One turn sends every row of this set to another row. A few are shown first. Where does it send the rows asked after them?
z96: [  4  -5   0  -1  11   9   9 -12   0 -23 -15   0 -12 -12 -14   5   9  -2
   2   3  11   8   3  -9  13 -14  -2  -2]
z662: [  3 -12   0   5   9   4 -11   3  -4 -17   1  12 -12  -4 -10   7  -2  -1
   7  -2   6  -8 -10  -8   5  -6   4  -7]
z714: [  5   0   7 -15   5  -5  13  -5  -4  -1 -10  -3  14  -2  -1 -10  -1 -11
   8  -2   1   2   5 -10   5 -14  -2  -4]
z777: [ -2 -13  -7 -11  12   1  -6   6  -3 -24 -22   0  10 -11 -14   7  -4  -1
   3  -2   0  -4   3 -10   6 -13  -2  -5]
z99: [  2  -5   1  -1   8   6 -12   2  -4 -24  -2   2 -14   3  -6   1   4  -4
   1  -1  10 -13  -7 -11   7 -16   5 -11]
z731: [  2 -12  11   4  15   7  -4  -4  -8  -8  -1   8 -11   6  -4   1   0   3
  -2   1   1  -7  -6  -7   5  -2   5  -3]
z573: [  4  -5   2 -11   3  -5  -6   1  -6 -10  -1   3   5 -11  -4   4   4  -7
  -6   0   0 -17  -8 -14   7   0   0  -5]
z369: [  2   2   3 -11   5  -9  17  -5  -2   0  -6   1  13  -1  -6  -8   0  -9
   7   1   2   3   0 -12   4 -16   2  -1]
z586: [  2   0  -2  -7   5  15  14 -12   9 -10 -15  -1  -3 -12  -9  -3   0 -13
   3  -4  15  -1   7  -6   2 -17  -5  -1]
z840: [ 11 -10  -4   0   6  10 -16   7  -6 -20  -4  -2 -10  -3  -4   0   4  -4
   3   1   1  -9  -7  -4   7  -7  -4 -11]
z308: [ -1 -12  -6  -9   6   0 -10  -4   3 -15 -13  -4  -4 -16  -8  -1   2  -8
  14   1   5   7  -1   2  -6 -13  -5   0]
z872: [  6   0  -2  -3   6 -10   0  -4  -1 -11   0   1   2  -4  -8   6   9  -3
  -6   1  -1 -16  -9 -16  11  -4   3  -5]
z104: [  2   2   7  -1   9  15   8   7  -3  -2  -1   6  -2  12   1  -7   0   0
  -1   5  -2  -5  -6  -9  10 -18   1  -2]
z828: [  1  -1  -4  -5   5  16   8  -8  11 -16 -13   5 -11 -10  -8   0   2 -10
   0  -5  18  -6   1  -3   2 -21  -5  -7]
z923: [ -1  -8   7  -3  13   4  -8   5 -11 -11   3   5  -9   9  -1  -5   0  -3
   0   4   1  -4  -8 -10  10 -15  10  -6]
z263: [  7  -1   6 -11   5  -1  -5  -3  -3 -12  -3   3   4  -6  -1   7   1  -9
  -4  -5   2 -18  -1 -15  15  -3   0 -12]
z51: [  2  -1  -2  -8   5  14   7 -11  11 -17 -14   6 -11  -5  -7   3   2  -9
   3  -4  20  -7   2  -5   5 -19  -3  -8]
z325: [ 2 -7 18 -1 11  6  3 -7 -6 -4 -9  3 -5 11  0 -4  1  6  2  5 -2 -4  2 -3
  2 -4 -3  0]
z897: [  3  -9 -13  -6   6   6  -2   5   4 -11  -5   9  -3 -12 -10   5  -5 -11
  18   1   3  11  -6  -3  10 -16   0  -3]
z9: [  7   0  -2  -5   8  -8  -7  -2   1 -10   0   1   4  -2  -4   9   2  -8
   2  -5  -5 -13  -5 -15  17  -5   4 -10]
z501: [  0  -4  -9  -9   5   4   6   0   4  -8  -7   2   2 -15  -9  -4  -6 -17
  16   0   4  13   2  -5   9 -21   0  -1]
z786: [ -2  -9 -16  -5   8  -1   0   7   6 -17 -18   8   9  -9 -16   6  -7  -3
   2  -2   0  -8  -1  -5   5 -15  -4  -7]
z628: [  5  -4  -2  -5   7   8  11 -11   0 -23 -15   0 -12  -8 -13   3  11  -2
   0   9  14   6   0  -9  13 -13  -3  -2]
z816: [  9 -11   0   3   3   2  -6   0  -6 -22  -4  11 -15  -2  -9   1   2  -2
  -1   4   7  -9  -3  -3  11  -3  -5 -11]
z978: [  7  -1   7  -9   9   5  19  -6  -4   3 -10   0  15  -8  -6  -5   1  -5
   4  -2   1   1   0 -14   3  -7  -2   1]
z250: [  0  -8 -10  -7   7   6  -2   6   2 -14  -5   9  -3 -16 -10   2  -5 -12
  15   0   4  12  -3  -4  11 -21   1  -4]
z659: [  9  -5   2   1  11  16  -5   5  -6  -7   0   1  -9   8   1  -6   3  -3
  -6   1  -2 -10  -9  -5   8 -10   0  -8]
z74: [ -5   5   9  -9   5  13  16  -2   5  -1 -14   7   4   2  -3  -1  -4   3
   1   6   2  -2   0  -6   8 -21   3   3]
z867: [ -1  -7  -9  -8   8   4   7   4  -1 -25 -21   6   5  -9 -16   5   0  -1
  -7   2   5  -8   2 -11  12 -16  -4  -7]
z673: [ -3  -6  14  -4  12   5   1   5 -13  -5  -1   7  -1   8  -1  -5  -2   3
   6   9  -5   4  -5 -10   9 -11   5   3]
z698: [  7   3   4  -7  11   5  16  -7   1   3 -10  -5  14  -2  -4  -3   1  -7
   8  -8   0   0   1 -14   4 -13   1  -1]
z124: [  0   3  11  -8   6   9  12  -8   3  -4 -20  -4   3   4  -2  -2   2   7
   2   9  -3   1   6  -1   7 -14  -3   4]
z58: [  3  -3   6  -3   6   6  -2   3   0   2  -5   4  -1  13   4 -10  -3  -2
   5   3  -6  -7  -2   3   0 -11  -5  -3]
z930: [  1 -13  -6 -14   6   5 -12  -1   0 -15 -13  -3  -2 -15  -6   1   2  -9
  16   1   6   6  -4  -1  -5 -11  -4   0]
z551: [ -3  -7  -6  -7  11  -1   2  -3   6 -24 -24   3   4  -3 -14   8  -3  -1
  -2  -6   6 -13   6  -9   5 -16  -2  -9]
z893: [  2  -2  -2  -3  10   9  17 -13   3 -14 -14  -4  -4 -13 -14   0   5  -7
   4   2  11   9   5 -12  10 -15   0   3]
z328: [ -3  -3   8 -11   6   5   8   2  -1  -1 -13   6   8  -2  -3   0  -7   3
  11  10  -8  10   2  -2  10 -14   1   5]
z98: [ -2  -9  -5 -11   6  -1   1  -7   2  -9 -12  -5   2 -17  -9  -6  -1 -13
  14   2   6  11   3  -2  -4 -14  -2   4]
z194: [ -5   1   4 -12   5   6   2   2   6   2 -15  -1   8   2   1  -5  -4   1
   9   6  -6   1  -1   1  -2 -20   1   5]
z785: [  6 -11   4   0   7   0  -8   0  -6  -7  -1   7 -10   9   0  -7  -2  -4
  -2   5  -2  -8  -3   4   5  -4  -3  -9]

z9 goes to z872
z325 goes to z58
z250 goes to z96
And these:
z501 goes to z893
z99 goes to z662
z698 goes to z369
z897 goes to z628
z659 goes to z923
z328 goes to z124
z867 goes to z777

One turn sends every row of this set to another row. A few are shown first. Where does it send the rows asked after them?
z160: [  1  -2  -3 -14   0   4  -5   5   2  11   3   6  -4   0  -7  -1  11   0
   4   7  -5]
z629: [ 10   0   5 -12   0   2  -8  -8  -2   2   6  -6  10   4   0   3  14  -3
   1   8   2]
z572: [  5   1   1   4  -3  -4   4 -13 -10   3   0  13  -2  -4   1  -3 -16  -7
   0  19   5]
z68: [ 13   6  -6 -12  10  -5   5   6  -7   5  12   2  -8  -4  -5  -3   4  -6
   6   8   1]
z265: [10  0  5 -8  0  5 -5 -5  2  6  5 -6  8  4  6  5 15 -5  0  5  5]
z891: [ 10  -1  -3   4  -3 -11  -3   0  10   6   4   3   7  -1  13  -9  -5   6
  -7  12  -2]
z42: [  1  -2 -14  -2   3   3  -4   1  -6  -4  10   5  10  -5  -1   9  -3  -6
  -3  -2   6]
z967: [  7   0  -4 -12   7 -14 -10   9  -2  12  -3  -7  -2   0   2  -9  -1 -11
   7   8   3]
z815: [ 1  9  5 -9  5 -4  7 -5 -5  3  6  3  6  7  3 -9 -9 -7 18  2  8]
z40: [  5   6  -3   4  -1  -1   7   3  -9   3  -1  16  -7  -5  -6  -3 -13  -3
   8  13   0]
z247: [ -5   5   7  -2   2  -9   7  -7  -4   8   8   6  11   8   7  -5 -11  -6
  14  11   2]
z153: [12  5  2  9 -2 -8  3 -6 -5  3  3 -5  1 -2  4 12  7  1  1  8 -7]
z583: [ 10  -1   4   2  -9 -12  -4  -2   9   8   4  -7   7  -1   6   1  -9   5
  -7  16   4]
z455: [15  1 -1  9 -7 -3 -7  1 -3  0 -3  1  5  3  9 13 -2 -3  1  2 -3]
z533: [-3  5  7  1  5 -4  6 -7 -5 -1  4  0  9  4  0  0 -8 -4 19  6 -5]
z686: [  3   3   3 -13   3 -15  -5   8   0  11   1  -7  -5   9   4  -8  -2  -9
   9   6   5]
z920: [ -4   2  -1   3  -2  -1   4   3  -3   4  -4  13  -1  -5   2  -8 -11 -10
  11  21   2]
z394: [-8 -4 -5  1 -2 -3 -5  9 -5  6 -1  4  7 -3 -7 -8 -2 -1 -6  7 17]
z495: [ 17   6   7   1  -6  -4   0 -10  -4   1   2   2   1  -1   2   1 -19 -10
   1  18   4]
z760: [ -7  -3  -4   1   3  -5   8  -6  -6   6  -2  10   6   1  -4  -7 -11 -10
  13   9  -4]
z43: [ 11   2  -4   2  -5 -17  -6  -1   6   8   5  -3   8  -1  11  -2   0   8
  -1  16   3]
z524: [  7   4  -1 -12   5 -19  -2   7  -3  11  -5  -9   1  -1   3  -9   0 -11
   7   6   2]
z947: [  7   3  -3   1  -9 -15  -6  -1   4   2   2  -2   6  -4  14   0  -5   7
  -4  15   4]
z294: [  5  -4 -10  -7   4   6  -5  10  -4  -2  15   9   8  -4  -4  -2  -6   4
   3   3   4]
z236: [ 13  -3  -6  -7  -7   5 -11   4  -1   7   9   9   0   3   0   6   6  -9
 -10  11   4]
z438: [ 9 -3  9 10  3 -3 -7  5 -8  3  6 -2  4  2  4  5  6  3  4  1 -6]
z594: [ -5  -3   1   1   7  -3  -7   1 -10   6   3   4   7  -2   0 -15  -2   2
  -9   4  12]
z812: [21  2  1  0  6 -2 -1 14 -5  3  9  9 -6 -4  1 -6  4  1  2  7  4]
z716: [16 -5 -3 -2  6  1 -7  9 -1 -3 11  2 13 -2  2  2 -3 -8 -1 -3  5]
z915: [  8  -1   2  -7   7 -14  -9   5  -1   8  -4  -5  -1   5   6 -13  -3 -16
   1   5  -2]
z902: [ 10   3   5 -10  -2  -2  -3  -8   4   6   7  -2   9   7   1   5  16  -3
   0   9   2]
z547: [ -3   1   0   6  -9  -2   9  -3  -1   7  -2   8   2  -3   1  -8 -16  -5
  12  14   2]
z697: [ 15   7   0  -3   1  -3   5  -8  -3  -4   6   7  10  -1   0   3 -17 -13
   2  10  10]
z560: [ 19   6   8  -4   8  -6   4   5 -12   7   6  -2   0   1  -6  -5   9  -4
   8   9   3]
z588: [ -5   3   5  -1  -2  -3   6  -9  -5   2   7   3   9   4   3  -9 -14 -10
  14  10  11]
z500: [  5  -2  -4 -11  -3   5  -4   5  -1  12   2   7  -2   0  -3  -1  10   8
   4   3  -5]
z59: [ -4   0  -6   9  -6   1   4   3  -4   3  -1  14   7  -3  -8  -6 -12  -4
   8  12   0]
z568: [ 5 -3 -2 -8 -1  5 -2  7 -1 18  7  5  0  2 -4 -1 12  3  3  5 -5]
z323: [  7   5   1  -7   4  -7  11 -14   0   1   3   6   7   2   9  -6 -12 -10
  11  10   7]
z161: [ -3  -4  -5  -1   2  -6 -11   2 -11  10   2   2   9  -5  -2  -5  -3   4
  -8   4  16]
z53: [  9   4   3  -2  -7  -6   5  -6  -5   7   3   6   0   1   1  -6 -21 -16
   6  15   9]
z781: [ 10  -1  -5  -9  -7   3  -9  -2  -1   9   2  11   2   1  -3   9   4  -5
 -13   6   7]
z749: [ 17   0  -8  -8  -8   0  -9   1  -2   7   3  10   4   4  -3   6   6  -8
 -10   8   4]
z474: [ -7  -3  -5  -4   1  -9  -8   6 -13   8   5   3   9  -6  -5  -8  -5   2
  -7   7  11]
z412: [  9   3   6  -3  -1  -2   5  -9  -4   9   0   6   8  -6   4  -1 -21 -13
  -1  13  11]

z412 goes to z247
z524 goes to z474
And these:
z438 goes to z812
z323 goes to z760
z594 goes to z891
z686 goes to z394
z815 goes to z59
z294 goes to z455
z629 goes to z500
z160 goes to z781
z967 goes to z161
z265 goes to z568
z42 goes to z153
z588 goes to z547
z533 goes to z40

One turn sends every row of this set to another row. A few are shown first. Where does it send the rows asked after them?
z376: [ 14   3   1   0  -5   2  -7   8  -2  -1  -5   1  -4   7  -4  -7  12   5
 -10   7]
z462: [ -3 -17 -12   1 -12  10   1   2  -5   1   2 -11  -1   4  -5   2   9   3
   8   0]
z470: [ -4 -15 -16   2  -9   5   5   8  -3   6   8 -13  -4  -2  -4  -3   6  -3
   6  -4]
z126: [-12 -12   6  -8  -4   4  -3   1  -5  11   4  -6 -15   6 -11 -11   8 -14
   0  -3]
z257: [ -5 -15 -16   2  -4   2   5   4   0   5   9 -11  -4   5  -5  -5   8   1
   5   3]
z262: [14  8  5 -1  3  1 -7  3 -5 -3 -4 -8 -4 -4  4  4  3 -1 -2  0]
z755: [ -5  -9   9   4 -15   0   3  -2 -16   2 -13  -8  -1  10  -6   1   2 -14
   4   4]
z92: [ -9 -10   6  -8 -10   5  -5   0  -4  10   6  -1 -18  10 -11 -10  10 -10
   2   2]
z430: [ -1 -16 -11   2 -15   8   5   1  -4   5   7 -14  -3  -1  -3  -2   5   0
  10  -2]
z187: [15  8  5 -1  4 -1 -6  1 -3 -2 -2 -7 -5 -3  5  2  3  0 -2  3]
z337: [ -9 -13  10  -8 -13   9  -4  -5  -7   9   2  -8 -14   5  -9  -8   7 -12
   5  -3]
z8: [ -2  -3   4   4 -17  -5   0   6 -12   4  -9   1  -9  16  -7   0   5 -10
   2  11]
z261: [ 12   0   1   3  -2   1   2   9  -4   6  -3 -12  -1 -11   0 -13   3  -9
 -11  -9]
z121: [ -1  -6   8   6 -18  -6   8   0 -12   9  -4 -11  -7   3  -2  -6  -4 -18
   5   3]
z143: [13  8  5 -1  7 -1 -6  2 -4 -2 -3 -9 -4 -5  4  1  3 -2 -3  0]
z968: [ 11   0   1   1   5  -5   0   5   1   4   1  -7  -2   0  -2 -16   7  -2
 -13   5]
z65: [ -8 -10   6  -7 -13   7  -3   2  -7  12   5  -6 -18   2  -9 -10   6 -15
   3  -6]
z183: [-10 -12   7  -8 -12  10  -7   1  -8   7   0  -2 -15   9 -12  -5  11 -10
   3  -2]
z319: [15  9  5  0  3 -1 -5  3 -4 -1 -2 -9 -5 -6  5  1  2 -2 -1  0]
z992: [ 13  -3   8   0  -9  10  -5  -2  -8  -5 -11  -7   4   2  -2  -3  10   4
  -6   1]
z382: [ -6  -6   4   4  -4 -11   5   2  -8   7  -4  -4  -6  15  -6  -8   3 -13
  -2  13]
z871: [ -6  -5   1   5  -7  -9   7  10 -12  10  -6  -7  -7   5  -6  -6   0 -21
  -2   1]
z290: [ 17  -1   9   2 -16   7   0  -1  -6   2  -5 -13   0  -9   2  -9   2  -2
  -3  -5]
z410: [ -2 -13 -15   1 -11   5   1   6  -2   3   7  -6  -5   7  -6   0  10   5
   7   4]
z974: [ 14   7   7  -1   4   0  -5   0  -4  -2  -3 -10  -3  -5   5   2   2  -1
  -1   0]

z382 goes to z871
z262 goes to z187
And these:
z257 goes to z470
z261 goes to z290
z65 goes to z337

